Here are some points, one per row:
[ 1.3  0.2 -0.8  0.6  0.6  1.4  0.6  0.3 -1.1 -1.  -0.4  0.3 -0.1 -1.6
  0.3 -0.4  2.  -0.2 -2.6 -1.5  1.2 -0.9 -0.8 -1.5]
[-0.4  0.3 -0.7  0.2 -1.7  2.   0.3  1.6 -1.  -0.8  0.9 -0.2  0.   0.4
 -1.3 -1.3  0.4 -0.2  0.3  2.  -1.2 -0.3  1.   0.9]
[-0.6  1.7  0.2  0.8  0.3 -0.2 -0.4  0.8 -0.6 -1.4  0.6  0.   0.3  0.3
 -1.3  0.5  0.6  0.2  0.2 -0.3 -1.1  0.9  0.2 -0.6]
[ 0.  -0.6  0.8  0.9 -1.1  0.1  1.5  0.  -0.5 -1.2  0.2 -0.8 -0.6 -0.7
  0.2 -1.1 -1.2  0.   0.2 -1.2  2.1  0.5  0.1  0.7]
[ 0.6  1.6  1.1  0.   0.5 -2.2  0.3  0.4  0.2 -1.6  2.2 -0.2  1.5 -0.1
  0.1 -0.6  0.2 -0.3 -0.2  0.7 -1.7 -0.9 -0.7 -2.3]
[ 0.8 -1.  -1.3  0.9 -0.7  0.3  0.9 -1.1  0.3 -1.2 -0.1 -0.7 -0.8  1.
  2.3  0.1 -0.3  0.6 -1.6 -0.5 -1.6  0.4 -0.9  0.6]
[-1.4 -0.2 -0.6  1.2 -0.2 -0.8  1.  -0.9  2.1  0.6  0.   0.3  2.2 -0.5
 -1.9 -0.6 -0.5 -0.9  0.4 -2.2  0.1  0.6 -1.2  0.1]
[ 0.1 -1.5 -1.  -1.5 -0.7  1.6  0.5 -0.5  1.   0.3 -0.5 -1.1  1.6  1.2
 -1.1 -0.9 -0.3  1.2 -0.4  0.7  0.1 -0.2 -0.7 -1.7]
[-0.2  1.5 -0.4  1.8 -2.4  0.7 -1.  -1.4 -0.1  1.4 -0.3  1.9  0.3 -0.8
  1.4 -1.  -0.3 -0.2 -1.  -0.6  0.7  1.4  1.9 -1.2]
[-1.4  0.8 -0.9  0.5 -0.5 -0.5 -1.4  1.   0.7  0.7 -1.7  0.5 -0.1 -0.2
  0.2  0.2 -0.6  0.1 -1.3  1.7 -0.1 -2.2 -2.   1.1]
[ 0.6  0.6 -1.5  0.1  1.1 -1.1  1.3 -1.4 -1.  -0.4 -0.6  1.2  0.1 -1.
 -0.9 -0.3  1.1  0.9  0.8  0.3  0.3  0.5  0.6  0.7]
[ 0.1 -0.6  1.3 -1.4  0.   0.4 -2.3 -1.5  2.2  0.1 -0.2  0.6  0.1  0.4
  0.9 -0.9  1.6 -0.5 -0.2  0.3 -1.   0.8  0.2  0.2]
[ 0.8 -0.2 -1.7 -0.6  1.5  0.5 -0.2  1.   0.9  1.   1.1  0.2 -2.4 -0.8
  0.8 -2.1 -1.3 -0.4  0.8 -0.6 -1.9 -0.8  1.8  0.1]
[-1.  -0.5 -0.5 -1.7  0.3  0.6 -0.6  0.4  0.3 -1.2  0.7  1.4 -0.5  0.8
 -0.3  0.3  0.5  0.5 -1.2 -0.4  2.3  0.3  1.4  0.4]
[ 0.8 -2.8  1.3 -0.2 -1.1  0.1 -0.1  1.  -1.1  0.2 -0.2  0.2  0.6 -1.1
  1.6  1.7  1.2  0.3  0.5 -1.  -1.7 -0.5  0.5  0.5]
[ 1.1  0.8 -0.1 -0.1 -0.2  1.2 -0.8 -0.4  0.7  0.5  1.2 -1.7  2.6 -0.5
  0.6  0.8  0.1 -0.6  0.  -0.4 -0.1  0.8  1.6  1.7]
[-1.2 -1.3 -1.2 -0.4  0.4 -1.4 -0.9  0.7  1.3  0.   1.9 -0.8 -1.4  0.3
  1.5  1.1  0.7 -0.4  0.2  0.9  1.3  1.3 -0.8  0.1]
[ 0.3 -0.6  0.3 -0.6 -1.9  0.2 -0.7  1.  -0.8  1.4  0.7  0.3 -0.5 -0.8
 -0.9 -0.8  1.  -1.4 -0.3  0.   0.7  0.3 -1.3  0.1]
[-0.6  1.1  1.3  0.5  1.3  1.8  2.3  1.4  1.2 -0.2 -1.2 -1.1  1.2  0.2
  1.2 -0.6  0.8 -1.3 -0.4  0.9  0.2  0.2  0.3  0. ]
[ 0.1  2.1  2.  -1.3 -0.2  1.8 -0.2 -0.8 -0.9 -0.5  0.8  0.2 -1.6 -1.3
  0.   0.1 -1.8  0.4 -0.6 -0.3 -0.5  1.1 -1.2  0.4]
[ 0.4  0.1 -0.1  0.1 -0.1 -0.2 -1.2 -0.1  2.  -0.5 -0.6  0.1 -2.7  0.5
 -0.3  2.3  0.6 -1.7  1.5 -0.9  0.4 -1.9  0.4  0.1]
[-0.4 -0.4  0.4 -0.8  0.2 -1.   0.6  1.4  2.  -0.7 -0.7  1.   0.5 -0.6
  0.2  1.5  0.5  0.4  1.4  0.5  1.2 -0.5 -0.3  1.1]
[-1.4  1.   0.8  0.4 -0.5 -0.8  1.  -1.8 -1.2  1.1  0.6 -0.7  0.2  3.
  1.9 -1.8  0.7  1.2  2.6 -0.8  0.5 -1.6 -0.4  1. ]
[ 3.4  0.6  0.7 -0.1  1.9  0.1  0.8  0.1 -0.1  2.  -0.3  1.   1.1  1.
  0.1 -1.1 -0.2  1.1  0.4  1.2  0.5  1.  -2.7  1.6]
[ 0.3  0.1 -0.4  1.  -1.3  0.7  1.1  0.4 -0.1  0.5 -0.6  0.4 -0.3 -0.5
  0.2  0.2 -0.8 -0.7  2.2  1.7  0.6  0.9  0.2 -1.8]
[-0.5 -0.9 -0.8  1.2  0.9 -1.4 -0.5  0.4 -0.4  1.1  0.6 -1.6 -0.4 -1.5
 -0.3 -0.5  1.2 -0.5 -0.6 -0.6  0.8 -0.8  0.6  0.8]
[ 0.   0.9 -0.1 -1.8 -1.9 -0.9 -0.4  0.   0.1 -0.2 -0.8 -2.5 -1.1 -0.8
 -0.1  0.1  0.2  1.2  0.4 -0.6  0.6 -0.2  0.  -0.6]
[-0.8 -2.4  1.6  1.4  1.6  1.1 -0.8 -1.9 -0.8 -0.1  1.1  0.  -0.9  0.2
 -0.6  0.3 -0.3 -1.2  0.4  0.9 -0.3  0.  -1.   0.3]
[ 0.1 -0.2 -0.1 -0.8 -0.4 -1.2  1.7 -0.3  0.4 -0.2  0.5  1.8 -0.9 -0.7
  0.9  0.4  0.6  0.4  0.5  1.  -0.7  0.2 -0.1 -0.5]
[ 1.4  0.4  0.2  1.2  0.1  0.8  0.3 -1.9  0.6  0.   0.5 -0.5  0.2 -0.4
 -1.7  1.6  0.   1.8  0.   1.5  0.8 -1.8  1.2 -0.8]
[-2.4  0.3 -1.5 -0.5  0.8  1.1  0.5  0.2 -0.7  1.1 -0.3  0.7  0.1  0.
 -0.6  1.7  0.7  1.8  0.3 -1.4 -1.1  0.5 -0.7  0.1]
[ 1.  -0.9 -0.6  0.3  1.2  0.2 -2.   0.9 -0.4 -0.6 -0.9 -0.5 -0.8 -0.2
  0.8 -0.8  0.5  1.3  1.4 -0.3 -1.2  0.4 -0.3 -0.6]
[ 0.3  0.1  0.8 -0.1  0.6  0.6 -0.9  1.4 -0.6 -0.5  0.   1.1  1.3  0.9
 -0.5 -0.6 -2.   0.1  1.1 -1.   1.3 -0.4 -0.4 -1.3]
[-0.9 -1.   2.7  1.3  0.2 -1.2 -0.6  0.7 -0.5  0.5 -1.1  1.  -0.5 -1.5
 -0.4 -0.5 -1.6  1.7 -1.5  1.1 -0.9  1.4  1.9 -0.8]
[ 0.6  0.3  0.9 -0.1  0.5 -1.   0.9  0.5 -0.9  0.3 -0.1 -0.7  0.   1.5
 -2.5  0.   0.7 -0.3 -1.2  0.  -0.3  0.9  1.4  1. ]
[-1.   0.1  0.1 -2.2  0.3 -1.4  0.2 -0.7 -1.8  1.9 -0.3 -1.1 -0.5  0.8
  0.7  1.2 -0.4 -1.4 -0.9  0.4  0.8 -0.1  1.  -1.9]
[-0.3 -0.2 -1.1  1.4  0.2  0.1 -0.1  0.7  1.2 -0.2  0.3 -0.5 -0.9  2.7
  0.1  1.7 -1.  -0.1 -1.5 -1.   0.   1.2  0.2 -0.6]
[ 1.1  1.4  0.   0.6 -1.5 -0.9 -0.5  0.4 -0.8  0.8 -0.6  0.4  0.5  1.3
 -0.9  0.7  0.  -0.7  0.  -0.6 -0.4 -0.3 -1.2  0.7]
[ 0.3 -0.8  0.2 -1.4  0.2  0.   1.2  0.5  0.1  0.1  0.5  0.7  1.4 -0.2
 -0.4  0.2 -2.1  0.  -1.1 -0.6 -0.2 -2.2  0.4  0.5]
[-0.5  0.7 -1.7  0.3  0.5 -0.1 -1.3 -1.3 -1.8 -1.2 -0.6 -0.2  1.7 -1.4
  0.2  0.4 -1.4 -0.9  0.   1.   0.8  0.   0.3  1.2]
[-0.6 -0.8  0.3 -0.9  1.1 -0.8 -0.3 -1.   0.1 -1.9 -2.4 -0.5 -0.3  0.6
 -0.2 -1.2 -0.1 -1.4  0.6  0.  -1.5  0.1 -0.4  0.1]
There is one direction along which these points spread out most. Take the direction at right angles to it along which they spread out most. Go by this last direction. How far along it is each point below, from 0 to 99? The average is 50, and the first point in the table lies past the average. One standard deviation of the points above along it is 16.
[-0.5 -0.9 -0.8  1.2  0.9 -1.4 -0.5  0.4 -0.4  1.1  0.6 -1.6 -0.4 -1.5
 -0.3 -0.5  1.2 -0.5 -0.6 -0.6  0.8 -0.8  0.6  0.8] 56
[ 0.1 -1.5 -1.  -1.5 -0.7  1.6  0.5 -0.5  1.   0.3 -0.5 -1.1  1.6  1.2
 -1.1 -0.9 -0.3  1.2 -0.4  0.7  0.1 -0.2 -0.7 -1.7] 38
[ 1.3  0.2 -0.8  0.6  0.6  1.4  0.6  0.3 -1.1 -1.  -0.4  0.3 -0.1 -1.6
  0.3 -0.4  2.  -0.2 -2.6 -1.5  1.2 -0.9 -0.8 -1.5] 70
[ 0.6  0.6 -1.5  0.1  1.1 -1.1  1.3 -1.4 -1.  -0.4 -0.6  1.2  0.1 -1.
 -0.9 -0.3  1.1  0.9  0.8  0.3  0.3  0.5  0.6  0.7] 46
[-0.4  0.3 -0.7  0.2 -1.7  2.   0.3  1.6 -1.  -0.8  0.9 -0.2  0.   0.4
 -1.3 -1.3  0.4 -0.2  0.3  2.  -1.2 -0.3  1.   0.9] 60
[ 0.   0.9 -0.1 -1.8 -1.9 -0.9 -0.4  0.   0.1 -0.2 -0.8 -2.5 -1.1 -0.8
 -0.1  0.1  0.2  1.2  0.4 -0.6  0.6 -0.2  0.  -0.6] 54
[ 0.3  0.1  0.8 -0.1  0.6  0.6 -0.9  1.4 -0.6 -0.5  0.   1.1  1.3  0.9
 -0.5 -0.6 -2.   0.1  1.1 -1.   1.3 -0.4 -0.4 -1.3] 47
[-0.8 -2.4  1.6  1.4  1.6  1.1 -0.8 -1.9 -0.8 -0.1  1.1  0.  -0.9  0.2
 -0.6  0.3 -0.3 -1.2  0.4  0.9 -0.3  0.  -1.   0.3] 48
[ 0.4  0.1 -0.1  0.1 -0.1 -0.2 -1.2 -0.1  2.  -0.5 -0.6  0.1 -2.7  0.5
 -0.3  2.3  0.6 -1.7  1.5 -0.9  0.4 -1.9  0.4  0.1] 42
[-1.  -0.5 -0.5 -1.7  0.3  0.6 -0.6  0.4  0.3 -1.2  0.7  1.4 -0.5  0.8
 -0.3  0.3  0.5  0.5 -1.2 -0.4  2.3  0.3  1.4  0.4] 63
[-0.6  1.7  0.2  0.8  0.3 -0.2 -0.4  0.8 -0.6 -1.4  0.6  0.   0.3  0.3
 -1.3  0.5  0.6  0.2  0.2 -0.3 -1.1  0.9  0.2 -0.6] 56
[ 0.6  0.3  0.9 -0.1  0.5 -1.   0.9  0.5 -0.9  0.3 -0.1 -0.7  0.   1.5
 -2.5  0.   0.7 -0.3 -1.2  0.  -0.3  0.9  1.4  1. ] 50
